Each row is where one point has got to under a steady rotation. How many ticks took it there?
The counts run from 0 to 272.
-.12, -.04, -.10, -.02, .00, .02, .06, .09, .03, -.08, .02, .08, -.09, .01, .02, -.17, .03, -.01, -.18, .10, -.02, .04, -.06, -.04, .15, -.38, .08, .20, .13, .09, -.04, -.26, -.36, .00, .02, .22, .12, -.13, .29, -.14, -.11, -.03, .00, .10, -.17, .06, -.24, .29, .08, -.09, -.14, -.19, .15, -.09, .06 -> 29
-.06, -.11, -.01, -.18, .19, .07, .12, .08, .37, .04, .12, .00, .08, .15, -.08, -.14, -.01, -.14, -.04, -.05, -.05, -.02, -.23, .04, .24, -.19, .03, .25, .09, .04, .10, -.10, -.15, .14, -.01, .15, .15, -.27, .27, -.11, -.10, .07, -.08, .21, -.03, .04, -.19, .08, .04, -.10, -.12, -.15, .17, -.16, -.15 -> 33
.16, -.14, -.10, -.18, .07, .18, .00, .18, .14, .05, -.02, .05, -.04, -.01, .04, -.20, .05, -.14, -.32, .02, -.05, -.14, -.11, .02, .06, -.15, .03, .33, .15, .06, .04, -.05, -.10, .02, .23, .01, -.02, .08, .05, -.04, -.14, .03, .06, .19, -.17, .10, -.17, .24, .01, .32, -.08, -.17, .16, .07, -.05 -> 77
-.02, -.03, -.14, .02, .09, .13, .03, .16, .08, .02, .22, .10, .03, .08, .02, .05, .04, -.01, -.11, .08, -.11, .11, -.24, .01, -.06, -.15, -.02, .28, -.06, .12, -.03, -.06, -.30, -.01, -.12, .05, .25, -.15, .27, .02, -.02, -.06, -.11, .21, -.17, -.09, -.13, .33, -.01, .08, -.26, -.34, .08, -.04, .00 -> 269
.08, .04, .15, -.16, .10, .12, .01, .02, .16, -.08, .01, .14, .05, -.08, -.11, -.31, -.12, .00, -.24, -.08, -.08, -.22, -.12, -.10, -.01, -.28, .08, .09, .05, .13, -.03, -.01, -.20, -.07, .09, .02, .21, -.15, .10, -.11, -.15, .00, -.07, .13, -.11, .08, -.16, .25, -.01, .02, .00, -.28, .34, .07, .15 -> 219
.10, -.06, .11, .07, .07, .21, .05, -.08, .14, -.10, .01, .04, .02, .12, -.06, -.28, .03, .04, -.20, -.13, -.11, -.02, -.17, -.25, .08, -.09, .06, .20, -.18, .09, -.20, -.16, .00, .18, -.03, .08, .17, -.20, .08, .03, -.07, .08, .04, .29, -.02, -.14, -.08, .21, .10, -.01, -.15, -.29, .32, -.06, .06 -> 240
-.26, -.04, .08, .13, .03, .07, -.04, .13, .06, .00, .20, .10, -.02, .15, -.06, -.14, -.03, .02, .01, .13, -.07, -.06, -.22, -.09, .07, -.28, .17, .17, .13, .05, -.14, -.21, -.10, .15, -.09, .15, .11, -.02, .28, .03, .09, -.15, .15, .20, -.28, -.16, -.05, .14, .04, -.17, -.10, -.23, .23, -.05, .24 -> 7
.03, -.12, -.01, .01, .06, .26, -.05, .16, .00, .12, .03, .22, .09, -.06, -.01, -.03, -.04, -.01, -.12, .07, -.08, -.02, -.23, -.06, -.14, -.18, .13, .24, .09, -.01, -.11, .03, -.03, .09, -.01, -.08, .10, .03, .19, .07, .14, -.11, .04, .14, -.22, -.19, -.02, .28, .01, .28, -.15, -.36, .12, .10, .25 -> 110
.17, -.06, .06, -.13, .03, .39, -.01, -.06, .11, .08, .22, .20, -.16, .12, -.11, -.25, .14, .01, -.09, .02, -.17, -.13, -.26, -.16, -.15, -.01, -.07, .19, -.07, .03, -.01, -.11, -.10, .01, -.01, -.12, .27, .09, .13, .04, -.09, -.09, .07, .19, -.21, -.03, .00, .21, .03, .21, .04, -.20, .21, .13, .15 -> 94
-.07, -.03, .11, .02, -.14, .11, .16, .08, .11, -.09, -.01, .22, .04, .14, .00, -.10, .03, .00, -.08, .09, -.12, -.08, -.24, -.31, .24, -.26, .13, .07, .16, .11, -.07, -.19, .05, .29, -.05, .14, -.07, -.05, .33, -.13, .06, -.07, -.03, .06, -.05, -.11, -.01, .15, .01, .04, -.15, -.09, .31, -.10, .10 -> 4
-.04, .04, .13, .07, -.05, .16, -.02, .01, .10, .01, .25, .18, .00, .21, -.11, -.17, .08, .06, .04, -.05, -.10, -.08, -.36, -.24, .16, -.19, -.05, .22, .05, -.09, -.18, -.09, -.21, .26, .01, .06, .20, -.14, .22, .10, .07, -.03, .17, .03, -.14, -.20, -.09, .09, .13, -.08, -.15, -.13, .25, -.04, .10 -> 0
-.06, .09, .11, -.20, -.24, .25, .08, .00, .03, -.04, .19, .11, -.27, -.01, -.08, -.25, .02, .01, -.17, .03, -.15, -.21, -.16, -.06, .13, -.24, .09, .21, .15, .01, -.09, -.10, -.13, .03, .03, -.01, .15, .01, .30, -.12, -.16, -.03, .26, .08, -.13, .07, -.22, .13, .20, -.12, -.09, .00, .20, -.05, .05 -> 188
.16, -.06, .07, -.14, .02, .32, .13, -.15, .28, .04, -.02, .21, .01, .09, -.07, -.23, .07, -.02, -.19, .01, -.18, .06, -.27, -.15, .04, -.07, .06, .10, -.10, -.03, -.12, .09, .12, .20, -.04, -.08, .03, -.14, .01, .05, .06, .00, -.02, .14, .05, -.22, .10, .24, .01, .24, -.21, -.34, .10, .06, .02 -> 105
-.02, -.22, .08, .04, .16, .25, .02, .04, .04, .02, -.01, .09, .02, .01, -.08, -.09, .00, -.02, -.10, .08, -.11, .11, -.11, -.22, .01, -.10, .01, .10, -.14, .11, -.21, -.14, .08, .10, -.11, .03, .16, -.21, .19, -.10, .04, -.02, -.04, .34, -.10, -.11, .05, .27, -.03, -.01, -.12, -.45, .20, .01, .20 -> 248
.07, -.04, .02, -.19, .01, .11, .01, -.01, .15, .01, .13, .09, -.09, .19, -.05, -.06, .01, -.13, .04, .21, -.17, -.01, -.36, .16, .08, -.22, -.08, .19, .15, -.07, -.03, .08, -.22, -.05, -.05, .03, .14, -.19, .25, -.26, -.05, -.05, .14, .05, -.03, .01, -.25, .20, -.07, -.31, -.06, -.19, .05, .01, .08 -> 175
-.15, -.13, .00, -.21, -.06, .32, .12, .07, .10, -.07, .00, -.02, -.23, .00, -.17, -.16, .15, .02, -.27, .03, -.07, -.14, .01, -.04, .11, -.32, .16, .25, .01, -.03, -.07, -.19, -.02, .06, .18, .16, .09, -.06, .13, -.12, -.09, .11, .10, .23, -.13, -.01, -.09, .21, .19, .03, -.12, -.15, .13, .01, -.04 -> 53
.01, -.15, -.17, .03, .13, .13, .09, .03, .10, .00, .26, .08, -.04, .03, .03, -.18, .13, -.03, -.27, .06, -.08, .07, -.16, -.06, .06, -.19, -.11, .21, .00, .12, .05, -.16, -.34, .08, .05, .15, .03, -.09, .16, .12, .08, .03, -.02, .19, -.33, -.06, .10, .26, .01, .16, -.16, -.35, .15, .04, .05 -> 260
.28, -.04, -.09, -.19, .05, .34, .09, -.13, .17, .03, -.08, -.01, -.08, .01, -.01, -.18, .11, -.15, -.19, .01, -.19, .11, -.10, .11, .07, -.17, -.13, .22, -.13, -.14, .04, -.02, -.10, -.08, .05, -.04, .08, -.07, .11, -.06, -.10, .01, -.02, .21, -.16, .07, -.21, .29, .03, .00, -.10, -.27, .15, .09, .09 -> 73
.00, -.32, .00, -.20, .09, .21, .07, .14, .14, .15, -.13, .12, -.04, -.03, -.04, -.25, .07, -.13, -.28, .17, -.11, -.09, -.12, .06, .02, -.24, -.16, .11, .10, .05, .00, -.10, -.17, -.09, .15, -.03, .02, -.04, .09, -.09, -.13, .05, -.01, .13, -.24, .04, -.10, .18, -.03, .28, .17, -.22, .09, .11, .05 -> 69
.09, -.07, .01, -.38, -.07, .08, .13, .02, .10, -.07, .13, .11, -.18, .01, -.11, -.12, -.01, -.17, -.07, .14, -.06, -.04, -.23, -.03, .27, -.18, -.01, .15, .23, -.07, .00, .00, -.11, .08, .07, .04, .06, -.17, .21, -.30, -.11, .03, .08, -.01, .08, .21, -.12, .28, .04, -.12, -.25, -.09, .17, -.03, -.04 -> 178
.24, -.15, .10, -.10, .12, .08, -.10, .13, .05, .03, -.01, .04, .04, .00, .03, -.16, -.13, -.13, -.13, .00, -.09, -.07, -.15, -.22, .06, -.01, -.03, .18, .03, .15, -.10, -.13, -.02, .02, -.03, .02, .08, -.08, .18, -.24, -.20, -.07, .00, .21, -.11, .19, -.18, .29, -.07, -.02, -.10, -.32, .36, .01, .20 -> 225
.11, -.02, .15, -.20, .19, .13, -.09, .17, .19, .16, .21, .09, -.04, .06, -.13, -.26, .10, -.07, -.23, -.06, -.18, -.15, -.22, -.11, .04, -.03, -.25, .17, -.01, .04, -.09, -.09, -.16, .17, .15, -.01, .23, -.11, .09, -.10, -.11, .10, .07, .11, -.18, .07, .04, .15, .00, .07, -.01, -.22, .33, .05, .07 -> 229
.18, -.09, -.15, -.25, .04, .21, .08, .09, .15, -.06, -.09, .05, -.12, -.07, .02, -.16, .08, -.14, -.38, .02, -.07, -.12, -.11, -.09, .07, -.20, .01, .27, .07, .00, .09, -.09, -.03, -.03, .26, .06, -.02, .00, .07, -.15, -.14, .05, -.06, .17, -.13, .10, -.14, .29, .01, .30, -.09, -.22, .18, .10, -.02 -> 76
.04, -.15, -.07, -.21, -.04, .16, .16, -.05, .20, -.13, -.01, .16, -.02, .02, -.12, -.10, -.04, -.29, .07, .12, .03, -.04, -.20, .02, .18, -.27, .12, .22, .28, -.09, .09, -.04, -.04, -.04, .04, .14, .11, -.25, .28, -.17, .09, .03, -.05, .08, .02, .06, -.20, .09, .01, -.15, -.17, -.15, .21, -.05, .14 -> 169
.21, -.13, -.16, -.02, .09, .08, .00, -.05, .06, -.10, .22, .30, -.08, .04, .04, -.22, .04, -.05, -.07, .22, .02, .00, -.27, -.17, -.06, -.13, .05, .20, .23, .01, -.01, -.06, -.27, -.05, .04, .12, .19, -.10, .02, .02, .09, -.09, -.06, .04, -.03, .05, .00, .32, -.04, .14, -.17, -.33, .13, .11, .17 -> 124
-.11, -.19, .06, -.29, .15, .31, .14, .01, .20, .15, .07, -.04, -.10, -.10, -.18, -.19, .03, -.11, -.19, .04, -.13, -.01, -.04, .14, .10, -.22, .01, .11, -.02, .00, .05, -.05, -.10, .00, -.06, -.17, .05, -.09, .22, -.03, -.09, -.03, .08, .32, -.25, .00, -.06, .16, .04, .09, -.08, -.24, .13, .05, -.01 -> 63
-.08, -.16, .04, -.07, .03, .06, .06, -.03, .01, -.06, .12, .03, .05, .09, -.10, -.20, .05, .03, -.08, -.02, .05, -.03, -.13, -.07, .24, -.45, -.07, .16, .14, -.07, .01, -.12, -.45, .08, .12, .18, .09, -.10, .20, -.04, .05, .04, .06, .02, -.23, .03, -.11, .17, .09, .04, -.10, -.17, .16, .04, .08 -> 22
.00, -.20, -.14, .01, .08, .12, .11, .05, .06, -.07, .15, .15, -.09, -.02, .05, -.13, .16, -.06, -.29, .13, -.07, .09, -.14, -.17, .07, -.22, -.13, .15, .04, .11, -.04, -.18, -.27, .08, .07, .11, .01, -.07, .15, -.01, .02, .02, -.09, .16, -.26, -.06, .16, .29, -.02, .19, -.11, -.33, .16, .04, .07 -> 259
.03, -.16, .02, -.11, -.11, .32, .15, -.01, .09, .00, -.10, -.04, -.21, .15, -.06, -.19, .18, .00, -.17, .08, -.23, .10, -.13, -.07, .16, -.15, -.08, .21, -.12, .02, -.16, -.18, -.05, .10, -.07, .08, .04, -.08, .21, -.17, -.24, .04, .12, .25, -.06, -.05, -.21, .24, .11, -.16, -.09, -.18, .03, -.09, .00 -> 50
.21, .10, -.01, -.29, -.04, .26, .11, .07, .23, .03, -.07, .16, -.06, -.05, -.07, -.19, .04, -.04, -.27, .04, -.17, -.07, -.16, -.11, -.03, -.05, -.01, .16, -.04, .12, -.09, .02, -.07, -.02, .09, -.05, .20, -.12, .08, -.15, -.23, -.01, -.17, .16, .03, .04, -.13, .38, .05, .23, -.09, -.24, .21, .00, -.09 -> 83
-.19, -.21, .03, -.13, .05, .31, .10, .14, .23, .05, .06, -.07, -.09, .12, -.14, -.17, .09, -.08, -.26, -.07, -.07, -.13, -.11, .07, .11, -.25, .11, .30, .03, -.01, .01, -.09, .01, .14, .07, .09, -.01, -.03, .20, -.02, -.08, .09, .17, .34, -.16, -.11, -.17, .07, .14, .12, -.06, -.15, .09, -.03, -.13 -> 55
.07, -.11, .03, .05, .04, .28, -.08, .02, .05, .04, .14, .14, -.10, .08, -.02, -.28, .09, .09, -.22, .10, -.13, -.09, -.28, -.13, -.15, -.08, .07, .20, -.04, -.02, -.17, .03, -.04, .08, .02, -.03, .15, .02, -.06, .16, .02, -.05, .14, .22, -.15, -.20, -.01, .26, .03, .18, -.07, -.32, .10, .17, .15 -> 102
.15, -.09, .13, -.18, -.07, .20, .16, -.12, .17, .04, -.14, .11, -.01, -.05, -.01, -.40, -.05, -.07, -.27, -.08, -.21, .02, -.09, -.10, .28, -.26, -.11, .03, .04, -.07, -.11, -.05, -.11, .08, .06, -.10, -.10, -.09, .20, -.14, -.11, .02, .09, .09, -.12, .00, -.09, .17, .07, -.02, -.12, -.21, .30, .01, .11 -> 209
.24, .02, -.02, -.13, .09, .27, -.05, .03, .17, .06, -.10, .16, .02, .04, .00, -.21, .02, -.09, -.20, -.02, -.17, -.02, -.21, .01, -.10, -.04, -.03, .26, -.10, .04, -.12, .02, -.05, -.07, .02, .01, .24, -.19, .01, -.02, -.17, .01, -.05, .25, .01, -.04, -.32, .31, .03, .07, -.08, -.31, .11, .00, -.05 -> 81
-.08, -.14, .01, -.13, .06, .02, .09, .04, .11, .01, .13, .06, .11, .15, -.08, -.14, .10, .00, -.06, -.06, .02, -.07, -.19, .01, .23, -.48, -.06, .22, .06, -.15, .03, -.09, -.34, .14, .12, .20, .11, -.13, .27, -.07, .08, .05, .03, .00, -.26, -.05, -.14, .09, .06, .03, -.09, -.18, .15, .02, .08 -> 23
.32, -.06, .11, -.06, -.03, .19, .02, .04, .00, -.07, -.04, .02, -.01, .15, .01, -.14, .08, .01, -.16, -.17, -.16, -.10, -.20, -.35, .08, -.12, -.09, .19, -.14, .07, -.08, -.17, .05, .18, .06, .07, .10, .02, .21, -.24, -.13, .00, -.01, .16, -.06, .04, -.13, .27, -.03, .07, -.05, -.20, .32, .01, .14 -> 233
-.16, -.20, .19, -.04, .04, .06, .07, .03, .01, -.07, .18, .07, .06, .25, -.09, -.12, -.01, .06, .05, .10, -.02, -.12, -.12, -.11, .19, -.44, .07, .01, .09, .08, .02, -.11, -.22, .12, -.09, .06, .00, -.02, .31, -.15, .09, -.12, .07, .08, -.21, .00, -.02, .16, -.06, .02, -.07, -.23, .20, .06, .18 -> 14
-.03, -.11, .15, -.19, -.04, .26, .08, .12, .23, .02, -.10, .08, -.10, .09, -.08, -.12, -.03, -.22, -.06, .05, -.12, -.15, -.25, -.02, .15, -.12, .16, .22, .18, -.03, -.09, -.08, .25, .16, .05, .05, .02, -.11, .27, -.18, -.11, .09, .18, .22, -.01, -.09, -.22, .04, .07, -.19, -.06, -.07, .29, -.11, .08 -> 192
-.14, -.27, .13, -.13, .09, .29, .08, .10, .24, .09, -.04, -.05, -.02, .17, -.08, -.19, .07, -.07, -.17, -.07, -.13, -.07, -.16, .07, .15, -.20, .11, .26, .00, .03, -.03, -.04, .04, .08, -.04, -.01, -.02, -.03, .22, -.01, -.11, .06, .21, .45, -.13, -.11, -.24, .05, .09, .07, -.03, -.20, .07, -.07, -.11 -> 56
.21, -.15, -.01, .01, -.10, .20, .13, -.07, .02, -.12, .12, .28, .02, .13, -.01, -.07, .04, -.01, .15, .04, .01, -.01, -.38, -.33, .06, -.07, .11, .19, .20, .03, -.03, -.07, -.06, .12, -.12, .08, .24, -.16, .31, -.06, .03, -.04, -.07, .04, .14, -.10, -.14, .14, .08, .17, -.18, -.10, .16, -.07, .05 -> 138
-.14, -.24, .01, -.10, -.08, .16, .13, -.03, .08, .05, .26, .16, -.08, .05, -.04, -.16, .00, -.04, .00, .05, .01, .06, -.27, .02, .24, -.28, .05, .22, .27, -.11, -.01, .06, -.20, .11, .00, -.05, -.02, -.12, .34, .05, .16, .06, .27, .04, -.10, -.12, -.05, .04, .11, .05, -.28, -.13, .03, .00, .02 -> 158
.11, -.03, -.01, -.35, -.09, .10, .14, .01, .15, -.06, .06, .13, -.15, .06, -.10, -.09, .01, -.18, -.01, .15, -.08, .02, -.26, .04, .19, -.20, -.02, .14, .17, -.09, -.03, .02, -.14, .02, .09, .08, .10, -.22, .24, -.31, -.07, .01, .02, -.04, .08, .15, -.16, .25, -.03, -.28, -.21, -.15, .13, -.06, .01 -> 177
-.08, -.25, .06, -.06, -.04, .14, .10, -.05, .07, -.01, .20, .14, -.05, .37, .01, -.11, .13, -.03, .04, .17, -.11, .03, -.41, .00, .13, -.19, .07, .18, .21, -.06, -.05, .05, -.09, .15, -.18, -.03, -.07, -.03, .30, -.07, .15, -.06, .24, .09, -.02, -.17, -.03, .09, -.11, -.03, -.12, -.21, -.05, .05, .03 -> 151
.06, -.06, .13, -.19, .18, .10, -.14, .25, .16, .12, .17, .14, -.01, -.02, -.14, -.21, .04, -.06, -.21, .02, -.10, -.19, -.19, -.17, .00, -.08, -.14, .17, .03, .08, -.13, -.12, -.14, .12, .17, .07, .26, -.15, .07, -.15, -.08, .08, .03, .08, -.19, .09, .01, .22, -.01, .05, .04, -.24, .27, .08, .10 -> 228
